Each path below is one point turned by a fixed rotation once a step. After each direction that follows a path, write how fast that rotation turns it, in deg/step (0 if it stays still).
Each turn is a multiple of 5 degrees from 10 to 175, or 0.
Each row of a path follows its step; steps can be skipped.
path 1
step 1: [-2.60 -0.70 -1.11 -3.45  0.07  2.52  1.92 -0.32 -1.49  1.88  3.54 -1.13
 -0.17  2.16  0.29  1.83 -2.29 -1.65  2.18 -0.19  1.95 -0.50 -0.63 -1.82
 -2.79  0.02 -1.17 -0.33  0.86  2.70 -0.80  0.83  0.69  0.41 -0.14 -1.99
  0.55 -0.39  3.06 -1.71 -0.36]
step 2: [ 1.42  0.60  0.90  0.12  3.25 -2.14  0.07  0.50 -4.10  0.62  0.78 -3.19
 -0.18  1.39 -0.33  3.71 -1.19  0.72 -2.23  1.09  3.09  0.75  1.03  0.18
  0.53  0.96 -1.64  1.32 -0.21  2.00 -0.23  1.48 -2.43  0.99  1.23 -0.85
 -2.77 -1.35  1.44  1.11  0.32]
step 3: [ 1.79  0.72  0.51  0.92  1.73  0.44  1.17 -1.21  0.31 -1.75 -1.62 -1.47
 -0.32 -0.08  0.67 -0.02  2.89  0.12 -3.55  4.49  0.63 -1.78 -3.27 -1.40
  2.53  1.58 -1.49 -1.03  0.17 -2.05  0.42 -1.54 -0.54 -0.80  0.89  1.19
 -3.60  0.53 -1.18  0.35  1.40]
step 5: [ 0.81 -0.50 -0.99  1.31 -1.02 -1.44 -2.53  1.01 -0.69  2.12  0.47  2.47
  0.17 -2.93 -1.41 -0.50 -0.19  0.68  2.32 -0.11 -0.65 -1.30  4.23  0.06
 -0.64 -0.01  3.57  1.78 -0.35  0.13 -0.51  0.02  3.64 -1.89 -1.17  0.80
 -0.03  3.27 -0.22 -0.05 -1.49]
step 6: [-2.20  0.27  0.11 -0.36 -0.67  2.17 -0.33 -1.95 -0.90  1.04 -2.48  2.67
 -1.08  3.45 -2.16 -0.54  0.58 -0.85  0.35 -2.54  1.25 -1.50  2.24 -2.94
 -1.83  0.86  0.37  1.61 -0.74 -1.89  0.88  3.39  1.36 -0.13 -0.09  0.04
  2.95  1.35  0.39  2.29  0.32]
step 7: [-1.21  1.73  2.42 -0.67 -0.28  2.66 -1.10  0.18 -2.09 -1.60  1.76  0.09
  0.21  1.35 -2.15 -1.33 -0.90 -2.29  1.87 -2.02  1.17  0.23 -0.45 -0.78
  2.30 -0.47 -1.91  1.28  0.38  0.13  1.50  1.39 -2.93  0.93  1.62  0.33
  1.11 -5.30  0.01  0.61 -1.78]
step 8: [ 1.35 -0.02  0.23  0.28  0.21 -1.24  1.39  1.56  0.10 -0.20  0.12 -1.46
  0.95 -0.73 -0.25 -1.06 -1.29 -1.13  1.55  2.81  3.02  0.85 -0.08  0.33
 -0.44 -3.78 -1.15 -2.90  0.44 -2.92  1.67 -1.32 -3.63  0.94 -2.53  0.62
 -2.40 -2.81  1.90 -0.34 -1.09]
step 10: [ 1.80 -2.49  0.36 -1.17  1.21  0.83 -1.88 -0.24 -2.94 -2.11 -2.80 -0.53
  1.59 -0.98 -0.78  1.69 -0.08  1.68  0.14 -0.06 -1.93 -0.13 -2.01  2.39
  1.06  1.23 -0.13  0.13 -2.00  3.91 -0.12 -1.52  3.21 -0.03 -0.17 -2.77
  0.35  3.24  0.03 -1.21 -0.32]
step 11: [ 2.75 -0.10  0.82 -2.96  0.41 -2.19  1.36 -1.55  0.11  2.03 -1.68  2.43
  3.00  0.35 -0.67  2.18  0.51  1.19 -2.00 -1.21 -1.49 -3.49  0.14 -0.70
  1.00  0.82  1.22  3.58 -1.65 -0.58 -0.12 -1.05  1.32 -1.11 -1.49  0.97
  2.11 -0.94  0.20 -1.70  2.04]
Speeds:
[ 0.05  0.18 -0.14 -0.45 -0.09  0.45 -0.65  0.66 -0.25  0.17  1.38  0.20
 -0.50 -0.41 -0.57 -0.52  0.57  0.00  0.23  1.46 -0.18 -0.46 -0.48  0.56
  0.76  0.00  0.00  1.00  0.51 -0.02 -0.05  0.30  0.36 -0.36  0.24 -0.27
  0.17 -0.09 -0.60 -0.11 -0.10]	160
[ 0.44 -0.10  0.64  0.65  0.27  0.46  0.20 -0.75  0.43 -0.33 -0.73 -0.28
  0.32 -1.25 -0.72 -0.44  0.20 -0.25 -0.37  0.42 -0.20  0.40  0.36  0.76
 -0.51  0.46  0.18  0.33  0.20  0.29 -0.56 -0.25 -0.26 -0.82 -0.24 -0.49
  0.02  0.39 -0.13 -0.75  1.00]	60
[-0.33 -0.16 -0.02 -0.89 -0.86 -0.02 -0.35 -1.20 -0.13  0.80 -0.69  0.05
 -0.51 -0.85  0.38 -0.09 -0.97  0.81  0.31  0.09 -0.15 -0.71  0.39 -0.47
 -0.10 -0.39 -0.54  0.47 -0.41  0.51 -0.29 -0.05  0.34 -0.07  0.12 -0.73
  0.32 -0.02 -0.53  0.15 -0.16]	70
[ 0.72  0.30 -0.30 -0.18  0.12  0.12  0.88 -0.10 -0.01  0.17  0.07  0.42
  0.46  0.03  0.16  0.79 -0.43  0.40 -0.63 -0.09  0.32 -1.17 -1.09  0.60
  0.15 -0.06  0.39 -0.27  0.32  0.65 -1.26  0.67  0.06  0.10  0.49 -0.22
 -0.78  0.22  0.34 -0.34 -0.11]	40
[ 0.14 -0.09 -0.53  0.42 -0.06  0.09  0.01  0.10  0.27  0.80 -0.17 -0.76
 -0.49 -0.34  0.39  0.66  0.26 -0.54  0.36  0.36 -0.02 -0.02  0.14 -0.86
  0.06  1.25  0.22  0.67  0.12  0.27 -0.50 -0.64  0.66  0.38  0.88  0.76
 -0.67 -0.43  0.39  0.35  0.77]	35
